The rows below come in pairs that one turn or mirror swaps. Which row does each named row swap with?
The rows were stretched afterwards, more along some directions than others.
Q_795: [  2 -17   2   1 -22 -11   7  -6  -4  17   6  15  37 -16  11  -2   4   3
  10  15  -9   9   4  -3  -1  26   0 -19  -8   6  -3  22]
Q_931: [ -4 -24   5   6 -14 -16   2   2  -1  16   0   5  27  -2  22  -7   8   2
  21  -5  -3   9  11  -2  -1  28  -4 -24  -8  -4 -15  12]
Q_345: [ 15 -13  -3  -2 -25 -16   2  11 -18  13   4  13  33  18  24 -27   3  -2
  -1  20 -10  21  -5  -6  25   9  10 -16 -12  13   1   1]
Q_915: [ -1  18  33   0 -38   2 -18   8  -8  31 -36  27 -10   9  -6  -1 -15  19
 -18   4   7 -18 -27  19 -42  17 -33  -9  20   4  -6  25]
Q_685: [ -1  17  44 -15 -39   7 -10  15  -6  29 -28  28  -5  11 -25   2 -22  18
 -23  23   3  -3 -30   9 -42  11 -32  -9  25   9 -15  23]
Q_512: [-12  40  -3  21 -13  -2  12   0  -9 -14 -33  16 -20  13 -39  30 -19 -23
 -18  11  -2   2  27  20   3   8 -22   3  14 -11  -6  -8]
Q_161: [ -2   3  31   1 -38  15   3 -16   3   5  -7   0 -19  11 -27  16  -9  -2
 -12  -3   1   2  -6  15   3  14 -18 -13  26  -2 -21   8]
Q_307: [ -2  27  -7  28 -21 -12  26 -13 -23  -6 -44  29  -7  -2 -20  30 -18 -16
 -10  -7   2  -6  21   2   2  23  -6 -16   3  -4 -17   7]
Q_691: [ -8  -9  11   6 -41   8  -1 -16  -3  -7 -10   4  -4  12  -6  27  10  -3
  10 -26   3  -3  -3  21 -14   7 -22 -19  36 -19 -15  -8]
Q_406: [-12  -3  20  -9 -55  13  -4 -12  -2   3   2  -3   4  18 -24  10  -9  -1
  -6   3  -7  -5  -3  12  -5  10 -25 -19  46  -7 -22  13]
Q_187: [ 17 -24  -8   4 -17  -4  10   7 -14  13  -7   3  33   6  25  -1   6  -6
   5  13  -4   9   3 -10  22  33   7 -14  -9 -11   1   9]
Q_819: [  1 -30  15  17 -24  -7   8  -5   1  26  -9   7  22  16   9   1  -9   6
  10  15 -12   2   7  -1  -2  42 -17 -37  -6  -7 -16  10]
Q_567: [ -8  14  47 -10 -28   6 -14   7   1  29 -36  18 -18   3 -25  13 -20  30
 -13  17  10  -6 -21  13 -44  14 -29   3  31   6  -8  21]
Q_740: [-11  23   9   9  11 -16  -4   5  -5  28  -5  -9 -34   0   2  32   0  10
   8  10  -2   4  14  11 -31  17 -11  10  17 -24  -1  11]
Q_602: [ -7  35   4  21 -18   2   3 -16 -21   0 -38  18 -14   8 -37  30 -28 -14
 -24   2 -10  -8  22  37 -11  28 -23  -4  11  -5  -5 -13]
Q_374: [ -8  20  16  14  13  10 -14  -6   8  29  -4 -15 -37  10  12  17 -18  12
  20   9  -3 -10  14  11 -23   2 -21   8  12 -13  12  20]
Q_136: [ 13 -16   8  10 -25  -4 -14  -1  -5  24  -4  10  38  19  32  -4 -13   4
   5  12 -12  -2 -10  13   5  26  -7 -34 -14 -13  -3   1]
Q_2: [ -8  -8  23  22 -15 -17  10 -11 -14 -16 -19  15  16  -4  -8  -8 -24 -16
 -17  -7 -14  -2  12 -12   1  42  -4 -15  10  26 -10  12]
Q_609: [ 15 -20  -3  13 -24 -13 -11   1 -14  16  -2  15  25  16  32 -14   6  -5
   6   0 -18   8  11 -12  17  24  -3 -22  -8  -5  -7   4]
Q_922: [-14  25  11  15  16  -8   2   5  -4  22  -7  -9 -34   9  29  -8 -10   4
  18   9   9   2  -2  12  -5   6  -4   9  -1  -2  10  27]
Q_138: [  7 -18  13   8 -14 -18  -7   5  -8  25  -6  10  26  15  25 -30   0   7
   5  10  -5  16 -11  -4   6  24  14 -25 -27  19  -9  12]
Q_742: [ -3   1  16  15 -14 -13  12 -12 -15 -15 -20  23  28   1 -14 -17 -30 -14
 -24  -4 -14   0  13 -14   1  41 -15 -10  12  17 -13  20]
Q_487: [ -5  30  -9  21 -14 -16  11  -8 -23  -6 -23  21 -29 -11 -21  20  -6 -15
  -9   0  -1   1  17  15   3   4 -16   9   7 -11  -3   0]
Q_797: [ -8  25   4  23   1 -11 -11   1   5  25  -2  -2 -28  13  17  -2 -10  -4
   8  21   9  -2   4  30 -16  -8 -12  -4  16  -7  27  15]
Q_104: [  5  29  13   5   3  -3   2  15  -4  35  -4 -21 -20   5  15  23  -8   3
   0  26  13  -4   3  12 -20  -2 -12  26   9 -13  14  22]
Q_699: [ -3  26   6  -4  11  -3  -3  -1  -2  26   2  -4 -14  18   3   6 -13  -5
  10  21  13  -8   0  31   2  -5 -15  21   6 -22  24  19]
Q_127: [ -9  31  -8  21 -18  -8   1 -17 -14  -3 -25  19   4  17 -41  23 -34 -13
 -20  14  -8 -15  26  13 -13  21 -14 -15  18  -7  -6  -2]
Q_356: [ -7   5  18  20 -20 -15  23  -6 -11 -15 -11  26  27  -7 -19 -24 -16 -15
 -34  -7 -14   6   6 -11   5  33  -7  -9  13  18 -17  19]
Q_839: [  7 -22   7  13 -17   0  -9   7  -4  16   0   5  29  12  28 -14  -3  -1
   6  18   2  -2 -11  -5  12  18   9 -34 -14  -4  -4   6]
Q_935: [ -7 -21  26 -15 -37  -4  -6  -8   2  -4   5  -1  19  16 -18  13   4   2
  -3  -1   0 -12 -26   0  -6   5  -3  -8  23  -8 -16   3]
Q_582: [  1 -12 -11  15 -34 -14   1  -6  -7  22  -9   4  20  12  24  -9   2  -5
   9  -3 -10  12  20  22   9  29  -5 -32   2  -2   9  15]
Q_800: [ -9  24  -3  29  -1 -16   7 -14  -8  -7 -39  13 -10  17 -20  28 -27  -6
  -8   3  -9 -20  29  22 -12  23 -11   9   6 -15  -2 -19]
Q_599: [ 12 -15  14   5 -16 -11  -7  -5   2  22  -9  11  42   6  18 -12  -4   8
  -3  25 -12   0 -15 -12  16  16  10 -17 -15  16 -15  20]
Q_179: [-14  -9  23  15 -42   0  11 -13   8   5   6  -2 -11 -13 -33  13  -3   5
  -3 -13 -10   3  -3   6  -7   5 -16 -18  18  16 -24  16]
Q_467: [ 13 -23   7  12 -18  -7 -15  -3 -11  22   4  11  13   5  20   4   1  -2
   9  -3 -17  -6   1  15   9  23  -7 -31  -6   6  -9  -1]
Q_852: [  8  28   1   9   0  -9   3  -7 -19  25 -16   3 -25  16  25  12 -12  -3
  10  14   5  -4  11  22 -10   4 -22   5  16 -18  12   7]
Q_921: [  1   4  10  15 -28 -17  19  -3 -19 -15 -13  31  17 -10 -13 -17 -19 -17
 -28  -5 -17   5  15 -13   8  34  -3 -11  22  24 -11  13]
Q_624: [ -9 -14  23  -4 -42   6  -7 -22   1   0  -1   6   9   1 -30  24  -6   0
  -6 -15 -12  -1 -12   9  -2   5 -12 -17  29  13 -23   2]
Q_531: [-11  11  41 -12 -28   2  -7   6  -7  26 -25  31 -10   6 -29  -5 -19  20
 -15  19   7  -5 -33  24 -33  14 -28  -9  10   4  -5  21]
Q_55: [ -6  11  16  13  -8 -17  19  -9 -16 -21 -18  19  10  -3 -20 -25 -14 -17
 -36  -4 -10  13   7 -10  11  18  -4  -3  22  17  -7   5]
Q_163: [  1  26  11  21  12   0 -11   3  -4  15  11 -25 -12  21  26 -11 -10  -9
   7  14  19  -8   5  18  -3  -7  -3  16   6 -10  21  15]
Q_876: [  5  24  38 -13 -39   0 -16  20 -10  23 -37  21 -17  21  -9   5 -12  12
 -21  15   9   3 -27  16 -29  11 -26 -11  22  11 -10   2]
Q_19: [ -3 -36   9  17  -5 -23 -10  -1  -3  17   1   3  12   0  25  -4  14  15
  12  -1  -7   1  -1  -4  -2  34   8 -17 -14  -5  -2  -2]
Q_70: [ -1 -22  16   6 -50  -5  -5  -9   0  -1  -6  12   5  22  -9  12   0   6
  -5  -8 -17 -11 -16  15   1  15  -7 -16  33  -7 -18 -13]
Q_692: [  0  -6  13  24 -29   6   9  -4  -4 -13   1   8 -13   4 -25  23  -5 -18
 -19  -6 -12   4   6  -9   9  10 -12 -14  50  -2 -18   8]
Q_483: [  8 -26  13  13 -25 -25   9   9  -6  23 -16  -3  30  -9  34 -10   7  -2
   3  22   0  13   2  -8   8  33   4 -21   2   1  -1   9]
Q_64: [ -7  26   2  22  -5 -17  -1  10  -6  22  -4 -13 -41   7  40  -6   8   1
  10   9  10   3   4  25  -6 -12  -5  11  14  -4  28   5]
Q_838: [  2  31 -16  38 -15 -21  21   1 -19  -7 -40  19 -15   8 -18  12 -13 -19
 -17  -2  -2   3  28  13   7  18 -13   2   3   0  -5  -3]
Q_227: [  0  -7  20  23 -12 -16   9 -10 -17 -22 -14  17  19  -5  -8 -24 -12 -16
 -29  -6 -20   4   8 -24   2  38   0 -12  14  18 -16   9]
Q_958: [ 12  26   3   5   3 -13   3   8 -12  31  -4  -2 -21  -7  13  14  -3  -2
  11  14  11 -16  10  31 -22  10  -6  14  22 -10  25  18]
Q_688: [ -1  24  14  33  20  -6  -4   0  -2  11   2 -16  -4  24   9   8 -22  -5
   6  22  -1 -11  20  24 -15  16 -14  14  -1 -27  16  12]
Q_220: [ -6 -19  28  -6 -35   7   4 -12  -2  13  -2   1 -20 -14 -19  24   1  12
   3 -13 -10  -1 -18   5 -12  10 -13  -5  28   7 -28  10]
Q_101: [-22 -15  29   9 -40  12  10 -11   1  -3  11  -1  -8  18 -35  -6 -15  -1
  -4  11  -5  -5 -14  15   1  -2 -16 -10  23  14 -12   6]
Q_804: [ -6  -7  25  18 -46  -3  -1 -14 -11 -13 -12   5   1  11 -26  19  -1  -3
 -22 -11 -17   2  -9   9  -1  20 -16 -21  41   4 -27  -2]
Q_499: [-23  17  25   5  20   1  -3   3   7  33   3 -19 -29   4   5  16 -22  19
  17  26   7  -7  -1  11 -23   5 -19  25   1 -10  11  26]
Q_124: [ -9  32  -9  16 -17 -19  13   1  -8  -9 -30  15   9  20 -17  12 -23 -24
 -20  15   5 -12  15  12   3  10  -8  -5  -6 -11   4  -9]
Q_548: [ -3  31   3   4  20   7  12  -5 -11  20  -7  -4 -10   0  11  -2  -7  -5
  18  20   4  -6   2  12   2   5   6  34   0  -8  18  23]
Q_566: [-13  34  12  15  -5  -9   2   5   7  27   0  -7 -20  -3  10   9  -8   3
   5  36  11   2   6  21 -23  -2 -23  16  13  -9  23  32]
Q_527: [-11   7  24  17 -15 -30  20  -6 -17 -16 -13  20  20  -7 -12 -25 -19 -11
 -29  -4  -9  11   0 -17   3  22  -7  -9   6  27 -18  16]
Q_186: [-12   2  38 -12 -31  -4  -7   7 -10  29 -32  36   0  -1 -28   7  -8  25
 -19   4   7 -13 -33  13 -39  16 -26  -6  20  -3 -15  24]
Q_290: [ -8  23   1   9 -14 -13   1  -7 -19  -7 -25  22 -12  16 -18  12 -23  -1
 -16   8   3  -4  -3   3   5  -1 -18  -2   4   3 -19 -19]
Q_446: [ -6  16  37  -9 -19   5 -10  -1  -8  25 -40  33  -5  -2 -23   8 -15  25
 -18  15   9  -9 -31  17 -40  11 -23   1  22  -3  -6  24]
Q_828: [ -5  22  14  30  14  -5  -3  -1  -9  15 -18 -23 -30  15  27   2  -3  -8
  13  16   5  13  10  16   2   0 -12  12   9  -6  18  -7]
Q_900: [-10   3  27  22 -14 -16   7 -12  -3 -16 -11  21  19   2 -22 -25 -23 -13
 -35  -1 -12   8   4  -5  -1  33  -9 -12  11  27 -12  10]
Q_119: [-11  16  33  -8 -33   0  -4   8 -11  19 -40  36  -7  -1 -13   5  -9  18
 -11   7  10  -5 -28  16 -37  11 -25  -9  23   5 -11  24]
Q_901: [  5  25   5  -3 -19  19   0  -3 -10  19 -44  13 -10   6 -23  36 -22  -2
  -5  -6   9  -1  25  25 -13  15 -32   0  12  -9 -12   0]
Q_866: [-13  18  -2  49 -21 -14  -1 -12   7 -11 -22  18  -8  20 -24  30 -25 -24
 -26   5  -5 -14  31  29 -12  21 -29 -27   7 -19  -4 -13]
Q_947: [ 18 -15  14   0 -24  -2  -8  -2   0  29 -23 -10  29  -6  24   6  -4  12
  11  20  -7   7  10   1   0  21 -10  -9   5  15  -6  10]
Q_324: [  0 -16  10  -4 -10 -17  19   5  -4  15 -11   7  41  -1   8   0  -2  -1
   8  19  -6  17  -2 -19  14  13  11 -22 -16   5 -18   8]
Q_618: [  8  22  -3  20  -1  -6   8   7 -15  20   8   1 -22 -11   6  18  -5 -16
   6  26 -11 -12  14  12  -7  16  -5  23  29  -9  21  16]

Swapped with Q_186: Q_55
Swapped with Q_876: Q_2
Swapped with Q_101: Q_290
Swapped with Q_958: Q_483
Swapped with Q_566: Q_795
Swapped with Q_356: Q_446
Swapped with Q_138: Q_922
Swapped with Q_527: Q_531
Swapped with Q_345: Q_499
Swapped with Q_915: Q_227
Swapped with Q_136: Q_688

The rows below come in pairs that one turn or mirror swaps. Which row does each named row swap with?
The rows were stretched afterwards, more along some directions than others.
Q_146: [-11  12  -5 -10 -36  21  28 -19   6   9  -3 -11  32   7 -20  -7 -20 -33
 -11  -8  -6  10]
Q_954: [-12  -9 -32 -25   2  27  -5  -5  -6   9  16 -19  -5  -6  25 -18  -5   8
   5  16 -10  -6]
Q_896: [ 19  11 -23 -20  -8  11  13  -6  13  -3   4   5  15   1   7 -23 -10  -3
  -3   6 -19   4]
Q_259: [-23   2  36   7 -16 -17   7 -19  10 -14  15  40  21  11 -22  12 -33  13
 -28  -8  17  -3]
Q_149: [  6  -7 -12  31 -33 -16  14 -23   2  -9  -9  -4  -7  -9 -18 -26 -24  -2
  13  -4  20  15]
Q_581: [  4 -31  10   5 -10 -26  25 -26 -22  -5  19 -22 -16   6 -40  -7 -19 -15
  18 -13 -12  10]
Q_460: [ 15  -9  11   7 -19 -20  20 -21   0  -9  17  -5 -28   7 -33   7 -23  -6
  16 -14  -7   5]
Q_87: [  4  13  -7  -7 -24  12 -12 -38   2  10  22  -5  16  12   0  -9  -8   0
 -13   0   9   7]
Q_76: [-21 -12 -11 -11   0   5  -2  37   4  10  -1  -6 -16  -7  21   0  -2  -5
  17  26 -18 -15]
Q_244: [  2   0  32  18   3   5 -13   7  29 -18   0  11  -6 -13 -19  26  19  30
  -7  23 -10 -28]
Q_885: [ -2   7  16  12  -9 -10  21  32  10   0 -13  -5   5   2 -15   4   0  -5
   2  -9 -12   4]
Q_246: [-13  17   0  -2   1  -8  -2  -4  -9   4  -2   8  -3  -5 -14 -12  -6  20
  19  11  -7  -2]
Q_319: [-28   1  11   5 -25 -17   6 -27  -3  -4  19  17 -10   0 -33  10 -46  10
  -3 -12  18   6]
Q_451: [-22 -24  11 -24  13  14   3  21  -9   2  -2  -8  -2  -3   8   7  -5  -7
  -8   7   2  -3]
Q_568: [  6  16  29   7 -17  30  13  12  23 -10  -6  -7  18   1 -21  14   6 -15
 -19  15 -17 -20]
Q_786: [ -3 -12  18   6   6   9  26   0  -3 -16 -19  -5   7 -12 -28 -29 -17  10
  -5   6  -7  -8]
Q_126: [-14  -5  16  -1   6  12  13   1   4  -4   0 -10  12  16 -17  17  20 -32
  -2  12 -21  -5]
Q_490: [  9  -2  34 -10  -6  14  -1   8   7   0  17 -14  31   8  -5  16   4  -2
 -11   6 -19 -24]
Q_432: [ -7  10 -18  -6 -18 -16 -13 -15   5   8  15  -5  -2  16   9   5 -18  -9
  -2 -21  25  24]
Q_270: [ -3   9   5  -4   3  11  15   3  14 -10  -2  -2   0 -28 -14 -19  -7  21
   3  21 -29 -10]
Q_760: [ 24  27 -17  -3 -17  13 -19 -28  20  -7 -11  -8   4  -9   2  -6  14 -11
   5  25 -15  18]
Q_809: [ -2   5  -3  10 -12 -12   5   1  14  -2  -6  -2 -22  -2 -10  19  -9  -9
  21 -24 -10  -1]
Q_291: [  0  29   7  -2 -47  13  31 -25   5   3   0  19  39   7 -26  13 -23   0
 -13 -18   1   6]
Q_421: [ 11 -19  27  21  -7  -4 -13   1   5 -11  -5 -14 -26  23 -18  30 -13 -11
  -3  -2  15  -9]
Q_385: [ 14  18  13  31 -25 -12 -16 -16  21  -9   8  12 -16   4 -10  16 -13   8
  -6  11  17   4]
Q_855: [ 13   2 -20 -10 -13   5  -4 -13  11 -12   9   7  24  -1   5 -14   6   5
  10   8 -16   2]
Q_597: [ 15 -26 -10  22   1  12   4   4  -1 -11 -21 -20  -7 -19   6 -29  17  -2
  22  17  -2   4]
Q_902: [ 10   8  -5   2  10  21   0  -3  14  -2  -9  -6   2   2 -11  11  36  -4
  20  14  -9 -10]
Q_986: [  4  13  -4   6 -47  -3   8 -22  -1   3   0   3  11   7 -12  -1 -43 -18
 -10 -12  16  13]
Q_216: [  5   1  19   0  -3  -4 -23  -2  20  -2  23  -1 -10   7  -5  27  -2  -8
  -9   8   3  -9]
Q_627: [-10  17   0  -7 -13  -8   1   6  10  -9   0   3   0 -13 -13 -14 -38   6
  -7 -11  -2   6]
Q_723: [-30  -9   4 -12 -18 -12  -4 -11  -8   5  23  29   8   3  -4   9 -28  17
  -7  -8  18  -2]
Q_454: [  4   2 -19 -22   3  10  20   6  11   1  -5  -9  17  -4   6  -7 -15   9
   0  -5 -17   4]
Q_765: [ 12  -4   7  37 -33 -13  -1 -26   6 -13  -5  11  -1  12 -31   1 -15  15
   4  -6  41  13]
Q_188: [-15 -10  21 -24  13   2   2  14   9   2  25  14   6 -10  -6   4  -9  17
 -10  -7 -21 -12]
Q_859: [  1   9  11  32 -21 -13  -2  -7  18  -5  -4   4 -34   2 -33  37  -8 -15
  24   1  -1  -4]
Q_749: [ 16 -10 -25 -12  -4  -2  13   1   6 -12  -4 -14   4  -8   0 -20  14   3
  26  15 -27   5]
Q_575: [ -5   0  16   2 -10  23   2  -1  21   2   1 -10  32 -14 -11   7  18 -15
  -8  -3 -16 -12]
Q_530: [ 14   9  -8  21 -28  -8 -11 -29  11   0  -9   7 -12  15  -8  18 -10  15
   6   3  31   8]
Q_83: [-16  13   4  -7   8   8  -7   8  14  -5  -7  12   9  13 -15  17  14  -9
  -5  -8  -1   4]
Q_950: [ -5  29 -11   5  -8  30 -20   0  20  -1 -10  -2   8  -4  12   3  23   5
   2  30 -11  -2]
Q_24: [-11  -6  33  20 -28 -28  11 -23   5  -7  22  35  -6   5 -47  33 -31   0
   0   4  10  -9]
Q_105: [-12   4   0 -14 -16  20 -24  -6  14   5  19  12  23  12  17   1   2   0
 -17  22   2  -5]
Q_109: [-13   9  36  22 -12 -20   3  11   4  -4  -9   3 -17   8 -36  24 -24 -14
  -9 -21  21   2]
Q_236: [-11   9  31  17 -13  -9  16  12   2  -5  -7  18   5  17 -17 -14 -34   6
 -29 -23  19 -13]
Q_538: [  9 -21   2  45 -21  -3   4  -9   8 -14 -15  -5 -19  -6 -26  -7 -13 -21
  18  21  18  -1]
Q_190: [  0   1  -5  -8 -17  22  -3   0  13  -3  -8  -5  -4   8 -12  17 -36 -37
 -21 -22   0  17]
Q_595: [  7 -36  12   2  -6  -2  24 -16 -19  -6   2 -12 -10   3 -19 -13 -38   0
  -7 -27  12  -1]
Q_967: [ -2   3   1  -3  27  10 -13  13  20  -9  -6   9 -26  -1  -6  19  19  -3
  13  17  -3 -11]
Q_392: [ 13  -1 -25   3 -14   8 -10 -28  10  -5   7   1  -4  -4  -2   8   9   2
  22  35 -16 -10]
Q_672: [  6  -6  14   8  -2   8  -1   4  17  -8  -4 -16 -20  -6 -20  20   5  -5
  29  18 -29 -24]
Q_45: [ 20  17 -13  -7   5  32 -13   9  15  -2 -17 -24  -5   7  16   9  18 -20
   7  11 -28   3]
Q_402: [ -4  38  10  20 -19  17 -23  -3  20  -2 -13  25  -4   4  -4  23   2 -12
 -12  16  16  -5]
Q_518: [-15   8  -2 -14  -2  21  19  31   4   0 -14  -8  14  -7   4 -12 -11  11
 -13 -11  -1  -2]
Q_791: [ -2   9  15 -10 -32  16  14 -15  14   4   0  -1  19   0 -39  11 -39   2
 -23  -8   5   2]
Q_298: [ -7  -3 -17  -3  24  -6 -11   2   7  -3  -5 -11 -24  -8   3   3  22  12
  20   4  -4  -1]
Q_941: [ -6  -4   6 -12   8   4 -10   0   8   0  23  -2 -12  14   0  23 -28 -23
  -6  -1  -5   9]
Q_868: [  0   5  22  12  -5 -11  19  23   6 -10 -10 -26  -8  10 -28  -4 -10 -16
  -4  -1   6  12]
Q_206: [-12  -5  16   1  -9 -23  -4  -1   3  -5  11  21 -18  -3 -21  12 -21  28
   0   4   1   0]
Q_764: [ -7   8   8  -7 -19  -4  13  11 -16  13   5 -10  16  19   7 -19   5  -4
 -16 -15  -4   9]

Swapped with Q_967: Q_855
Swapped with Q_791: Q_764
Swapped with Q_87: Q_206
Swapped with Q_236: Q_190
Swapped with Q_765: Q_460
Swapped with Q_760: Q_246
Swapped with Q_432: Q_24

